One vector is turned by the same rotation once a tick. Each row is the vector after some number of ticks, and that number follows the row.
The counts run from 0 to 626.
-1; -2; 21; 8; -8; -13; -4; 3; 8; -10; -9; 6; 2; -3; -5; 10; -8; -15; -8; 8; -9; 2; 3; -2; -3; 0; 7; -7; -3; -8; 4; 6; 1; 12; 0; 1; -10; -25; -5; 4; 12; -2; 14; 12; 10; 15; -33; 0; -2; -4; -4; 14; 32; -19; 6; -1; -2; -12; -16; -4; 28; 7; -9; 4; -2; -8; -1; 11; 4; -6; -6; -1; -8; 17; -4; 5; 15 : 368
7; -14; 16; 9; -10; -6; -4; -2; 6; 5; -6; 5; -2; -10; -10; 11; 0; -7; -3; 14; -9; -2; -5; 8; 14; 10; -7; -4; -10; -5; 8; 0; -2; 19; -5; -3; -4; -21; -7; 10; 22; 3; 5; 10; 10; 17; -28; 12; -8; -6; -5; 21; 26; -12; 9; -5; -19; -3; -22; -10; 27; 10; -3; 2; -6; -2; 2; 5; -3; -6; 2; -6; -4; 5; -11; 4; 5 : 379
2; -10; 29; 11; -5; -13; 4; -1; 5; 3; -4; 4; 1; -3; -4; 9; 4; -4; -4; 4; -9; -15; -8; 14; 22; 8; -8; -1; -10; 7; 2; -4; -14; 16; 0; -4; 4; -15; -11; 17; 24; 4; 4; 13; 3; 8; -5; 21; -17; -23; -6; 3; 16; -20; -9; -2; -19; -10; -4; -3; 18; 7; -9; 18; -1; -1; 14; -5; 4; -3; -6; -4; -12; 1; -8; 7; 6 : 535
9; -10; 17; 13; -1; -5; -2; 2; 10; 1; -9; 0; 0; -13; -18; 10; 6; -6; -5; 5; -8; -3; -8; 9; 15; 6; -10; 2; -10; -1; -2; -4; -1; 19; -7; -3; -5; -28; -11; 15; 19; 7; 1; 12; 10; 13; -29; 13; -13; -14; -6; 23; 16; -10; 3; -2; -18; -7; -17; -13; 23; 9; -2; 4; -7; -6; 4; 2; -6; -7; 4; -9; -7; 4; -10; 4; 1 : 533
0; 6; 28; 30; -4; -6; 18; 6; -1; -7; -6; 1; -8; -11; 7; 13; -1; 0; 1; 6; -3; -14; 8; 11; 3; 11; -8; 1; -8; -6; 1; -11; -1; 5; -12; 4; 3; -20; -21; 13; 18; 13; 0; -3; 22; 8; -14; 2; -16; -7; -1; 11; 14; -10; -10; 4; -9; -16; -15; -1; 19; 11; -14; 19; 0; -4; 1; -5; 1; 0; -3; -5; -17; 17; -7; -1; 3 : 406
4; 17; 15; 7; 1; -15; 7; -3; 9; -8; -13; -4; 4; -7; 0; -5; 1; -19; -14; 3; -16; -18; 2; 4; 11; 1; 8; 10; -8; -3; 1; -1; -6; 8; -6; -1; -2; -26; -7; 10; 21; 7; 7; 12; 13; 4; -11; 13; -9; -20; -3; 16; 14; -12; -7; 2; -2; -22; -3; -9; 24; 17; -6; 14; 3; 9; 1; -4; -3; -11; 0; -13; -17; 12; 1; 7; 14 : 249
-1; 9; 8; 3; -5; -9; -1; -3; 1; -3; -13; -3; 14; -3; -5; -2; -2; -7; -16; 1; -11; -11; 4; 7; 16; 0; -2; 4; -10; 0; 4; -8; -6; 8; -4; -6; -5; -25; -14; 11; 23; 12; 6; 16; 20; 2; -15; 8; -9; -21; 7; 30; 15; -11; 4; 2; -11; -8; -12; -11; 24; 20; -6; 11; 3; 3; 4; 1; 2; -8; -10; -8; -8; 17; -2; 8; 11 : 240
-7; 5; 31; 5; -6; -16; 2; 0; 6; -3; -7; -4; 6; 2; -1; -7; -5; -9; -6; 7; -16; -8; -3; 11; 15; 4; 8; -7; -2; -4; 5; -5; -4; 8; 0; -9; -2; -25; -5; 10; 25; 4; 14; 15; 10; 6; -7; 12; -10; -5; 3; 14; 15; -20; -6; 2; -20; -18; -10; -3; 27; 12; -10; 12; 6; 3; -4; -4; 5; 2; -9; -3; -12; 16; -1; 11; 12 : 601
-3; 1; 12; 11; -6; -16; 3; -1; 4; -2; -12; 3; 11; -2; -7; 4; -2; -18; -6; -7; -13; -6; -7; 6; 7; -7; 9; -11; -19; -4; -10; 0; -9; 18; 1; -2; -7; -27; -4; 7; 13; 1; 15; 11; 3; 3; -17; 7; -18; -9; -5; 11; 15; -17; -17; -6; -6; -21; -2; 0; 24; 3; -12; 9; -7; -1; 8; -9; -6; -8; -2; -9; -17; 15; -2; 9; 13 : 609
3; 17; 19; 9; -1; -15; 7; -1; 14; -9; -14; -6; 1; -8; 3; -3; 3; -18; -11; 4; -16; -15; 0; 2; 6; 0; 7; 13; -5; -9; -3; -1; 0; 7; -7; 2; -3; -30; -10; 12; 20; 6; 9; 12; 13; 1; -14; 8; -10; -18; -2; 17; 15; -13; -7; 5; 1; -23; -3; -8; 23; 17; -7; 11; 1; 8; -1; -3; -5; -11; 1; -10; -20; 10; -3; 6; 15 : 105
-7; 12; 25; 26; 5; -11; 12; 4; 0; -7; -13; 0; -1; -11; 5; 5; -2; -3; -5; 0; -6; -7; 12; 6; 5; 7; -8; 4; -6; -7; 4; -12; -4; 4; -3; -2; -4; -26; -17; 10; 17; 16; 1; 8; 23; 9; -12; 8; -10; -18; 4; 15; 18; -7; -4; 8; -4; -17; -13; -5; 23; 17; -12; 16; 2; 2; -3; -4; -5; -2; -10; -5; -12; 19; 3; -1; 8 : 549
2; 4; 14; 13; -5; -15; 10; -2; 0; -6; -8; 9; 15; 5; 8; 16; -8; -10; -3; -8; -10; -13; 4; 5; 7; -2; 2; -6; -18; -6; -5; -6; -14; 21; -3; 3; 1; -20; -22; 15; 11; 3; 9; 7; 11; 3; -15; 7; -17; -19; 2; 10; 6; -13; -13; -3; 1; -13; -1; -2; 15; 10; -19; 17; 1; 6; 25; -4; 1; -10; -13; -7; -17; 14; 0; 5; 13 : 474
-8; -3; 18; 13; -8; -6; 6; 2; -3; -1; -3; 8; -2; -6; -6; 12; -3; 7; -1; 8; -9; -11; -5; 13; 10; 7; -5; -14; -17; 8; 6; -9; -7; 10; -6; -5; 7; -13; -11; 8; 25; 9; 5; 0; 22; 5; -14; 7; -19; 3; -4; 6; 26; -18; -8; -10; -19; -14; -21; 10; 21; 3; -16; 13; 1; -13; 6; -10; 2; 0; -2; -6; -12; 22; 1; 4; 2 : 10
-4; 6; 15; 10; -3; -9; 3; -7; -2; -6; -6; -5; 11; -5; -4; 6; -7; -2; -8; -3; -7; -8; 4; 2; 19; 2; -7; 2; -8; -4; 9; -10; -7; 14; -3; -2; 2; -27; -20; 13; 24; 10; 1; 17; 23; 5; -17; 15; -5; -17; 3; 21; 13; -8; 3; 1; -11; -10; -13; -6; 17; 15; -13; 12; 11; -1; 9; 2; 3; -1; -18; -8; -6; 18; 5; 5; 5 : 241
8; 19; 17; 15; -1; -3; 7; 2; 1; -13; -12; 12; -2; -4; 4; 14; -3; -16; -11; 6; -3; -13; 15; -5; 0; 12; -2; 8; -15; -11; 7; -4; -7; 10; -2; 1; 10; -15; -21; 2; 13; 1; -4; 3; 27; 5; -16; 11; -11; -19; -13; 12; 17; -6; -8; -8; 8; -12; -9; -3; 16; 20; -8; 13; 6; 5; 10; 8; -2; -9; 1; -4; -14; 19; 0; -2; 11 : 341
2; -1; 28; 19; -6; -18; 5; -11; 9; -5; 2; -5; -2; -16; 10; 15; 4; -8; 5; 9; -11; -15; -3; 3; 2; 3; 3; 2; 2; -4; 0; 6; 1; 17; -9; 9; 5; -20; -15; 16; 22; 4; 6; 9; 14; 7; -20; 7; -5; -13; 0; 10; 22; -11; 2; -5; 0; -18; -9; 0; 17; 8; -11; 13; -4; 2; 11; -7; -4; -13; -3; -14; -19; 5; -7; -3; 12 : 613
6; -9; 24; 17; -10; -14; 4; -10; 10; -5; 0; -1; -4; -14; 5; 16; 6; -8; 1; 8; -14; -15; -8; 5; 3; 0; 0; 1; 0; 0; -2; 7; 4; 15; -12; 10; 3; -21; -16; 18; 21; 5; 7; 7; 13; 4; -24; 7; -12; -11; -3; 11; 23; -16; 2; -1; 0; -14; -11; -5; 19; 6; -11; 13; -7; -3; 12; -5; -2; -13; 1; -15; -17; 1; -13; -1; 9 : 171
4; 2; 22; -1; -8; -15; -3; -8; 8; -1; -4; 7; 5; 1; -1; -3; 6; -13; -13; 8; -17; -21; -6; 9; 13; 3; 3; -1; -12; 2; 0; 3; -16; 12; 2; -8; 7; -15; -6; 13; 25; -1; 6; 14; 13; -2; -5; 20; -17; -24; -5; 10; 17; -21; -9; -6; -7; -15; -3; -1; 20; 14; -7; 14; 3; 7; 9; 0; 4; -11; 0; -6; -18; 9; -4; 12; 21 : 94
1; -2; 17; 18; -8; -13; 3; -3; 1; -1; -9; 1; 11; -4; -2; 7; -11; -19; -3; -4; -10; 5; 5; 5; 3; 0; 1; -4; -9; -19; -8; 3; -5; 21; -2; -4; -9; -32; -10; 9; 10; 6; 10; 11; 8; 9; -25; 10; -12; -12; 5; 26; 10; -7; -1; 0; -3; -11; -12; -10; 26; 14; -8; 9; -5; 7; 4; 4; -8; -6; -7; -4; -14; 15; -6; 1; 17 : 322
-8; 6; 15; 13; -1; -5; -1; 1; -2; -7; -11; 2; -1; -14; -12; 10; 0; 2; -8; 4; -5; -3; 4; 4; 13; 6; -8; -2; -11; 2; 11; -9; -2; 6; -4; -3; 0; -26; -13; 5; 22; 10; -2; 10; 27; 11; -25; 9; -9; -9; -5; 18; 29; -11; 3; -6; -9; -11; -18; 3; 26; 8; -9; 6; 5; -13; -1; 1; -3; -5; -9; -5; -6; 25; 8; 4; 2 : 595
9; -6; 20; 24; -1; -7; 7; 1; 5; 1; -7; 2; 0; -11; -4; 15; -3; -12; 2; 9; -6; 1; 1; 5; 10; 13; -8; 2; -11; -17; 0; -5; -3; 22; -6; -3; 2; -26; -22; 12; 15; 8; 1; 7; 16; 13; -24; 13; -12; -7; -1; 24; 13; -2; -2; -3; -11; -3; -20; -12; 19; 18; -7; 8; -1; 7; 5; 6; -8; -1; -1; -6; -6; 5; -11; -3; 5 : 35
7; -1; 18; 0; -6; -8; 5; 11; 10; -8; -9; 13; 6; 9; -5; 7; -8; -5; -4; 8; -11; -11; -8; 5; 6; 7; 9; -18; -14; -3; 1; -11; -4; 16; 0; -6; 2; -8; -17; 5; 15; -4; 20; 1; 18; 1; -17; -1; -19; 12; -4; 13; 19; -22; -16; -6; -19; -19; -14; -1; 19; 11; -17; 11; -1; -5; 4; -5; 12; 7; -3; -3; -7; 17; -9; 8; 9 : 509
-1; -5; 8; 3; -6; -6; 3; 10; -1; -1; -10; 21; 5; 4; -3; 9; -9; 0; -6; 9; -9; -8; 0; 9; 5; 9; 3; -23; -22; 1; 4; -10; -12; 11; 4; -9; -4; -8; -13; -1; 16; 1; 21; -3; 18; 6; -18; -5; -20; 4; 1; 12; 23; -17; -9; -8; -19; -12; -20; 4; 24; 9; -17; 9; -3; -6; 1; -6; 3; 2; -1; -2; -9; 18; -2; 4; 11 : 364
16; -6; 22; 10; -5; -4; 10; 15; 11; -3; -14; 14; -3; 2; 9; 13; -1; 3; -4; 14; -2; -14; 3; 12; 7; 16; -8; -9; -13; 5; 3; -15; -8; 9; 0; -1; -3; -6; -23; 12; 13; 8; 13; -1; 9; 15; -14; -5; -17; -11; 2; 8; 21; -16; -7; 8; -16; -6; -14; -9; 19; 12; -12; 14; -7; -2; 8; -2; 13; -6; 0; -1; -8; 1; -12; 4; 7 : 128
-4; -1; 21; 3; -8; -18; -5; 5; 8; -12; -13; 8; 0; -1; -1; 5; -9; -17; -9; 9; -13; -2; 4; -1; -1; 2; 11; -7; -4; -5; 9; 3; -1; 9; 3; -1; -12; -21; -4; -2; 13; -4; 17; 12; 10; 16; -26; 1; -2; -5; -4; 8; 33; -17; 4; 1; -3; -15; -14; -2; 29; 9; -10; 2; -2; -6; -5; 2; 3; -7; -5; -1; -5; 19; 0; 5; 14 : 512
5; -3; 20; 1; -9; -10; 3; -7; 4; 1; -3; 7; 2; -4; -1; 1; 4; -12; -10; 8; -15; -23; -5; 13; 16; 6; -2; 3; -16; 5; 3; 1; -16; 12; 0; -5; 5; -12; -7; 14; 25; 1; 3; 8; 8; 1; -3; 19; -18; -27; -5; 8; 12; -20; -11; -5; -10; -12; -3; -3; 21; 11; -8; 17; 3; 8; 14; 0; 3; -12; 0; -7; -18; 5; -7; 8; 16 : 536
11; 2; 16; 0; -8; -6; 4; 6; 6; -15; -10; 18; 9; 13; 7; 12; -3; -6; -16; 3; -5; -18; 5; 1; 2; 3; 3; -6; -17; 10; 0; -10; -14; 11; 8; 0; -1; -5; -23; 7; 9; 1; 15; 6; 13; 1; -14; -1; -16; -20; -6; 6; 20; -21; -10; -2; 2; -11; -3; 1; 14; 10; -15; 15; 1; -6; 22; 3; 19; -10; -8; 0; -15; 15; -4; 9; 14 : 428
6; 6; 12; 18; -5; -10; 6; 0; 0; -2; -13; 6; 5; -5; -1; 11; -12; -22; -4; 2; -7; 0; 11; 0; 5; 10; -4; -3; -17; -21; 0; 0; -7; 20; -2; -2; -4; -27; -15; 8; 10; 2; 4; 5; 10; 13; -27; 12; -12; -16; -2; 22; 12; -3; -3; -1; 1; -9; -12; -11; 24; 15; -7; 8; -1; 11; 8; 6; -11; -9; -2; -6; -10; 15; -4; -1; 15 : 476
4; -2; 23; 13; -2; -3; 3; 6; 5; -12; -7; 10; -5; -5; -11; 20; -3; 3; -6; 9; -2; -5; 3; -2; 13; 9; -3; -3; -12; 2; 11; -11; -3; 18; 0; -1; 9; -13; -19; 4; 18; -1; -2; 9; 24; 11; -25; 11; -8; -3; -17; 4; 26; -15; -7; -11; -11; -10; -17; 1; 14; 5; -11; 8; 4; -15; 9; 5; 9; 6; -8; -2; -2; 21; 0; 5; -3 : 144
12; 1; 17; 19; -5; -7; 17; 9; 10; -9; -5; 10; -1; -1; 11; 15; 1; -2; -1; 7; -5; -23; 3; 10; 0; 6; -2; -5; -17; 3; -7; -11; -6; 13; -8; 5; 3; -8; -29; 12; 11; 9; 11; -3; 16; 1; -13; -8; -23; -6; -2; 8; 12; -15; -13; 1; -6; -15; -13; -3; 12; 9; -15; 18; -7; -2; 18; -12; 4; -10; 6; -9; -19; 4; -12; 1; 9 : 119
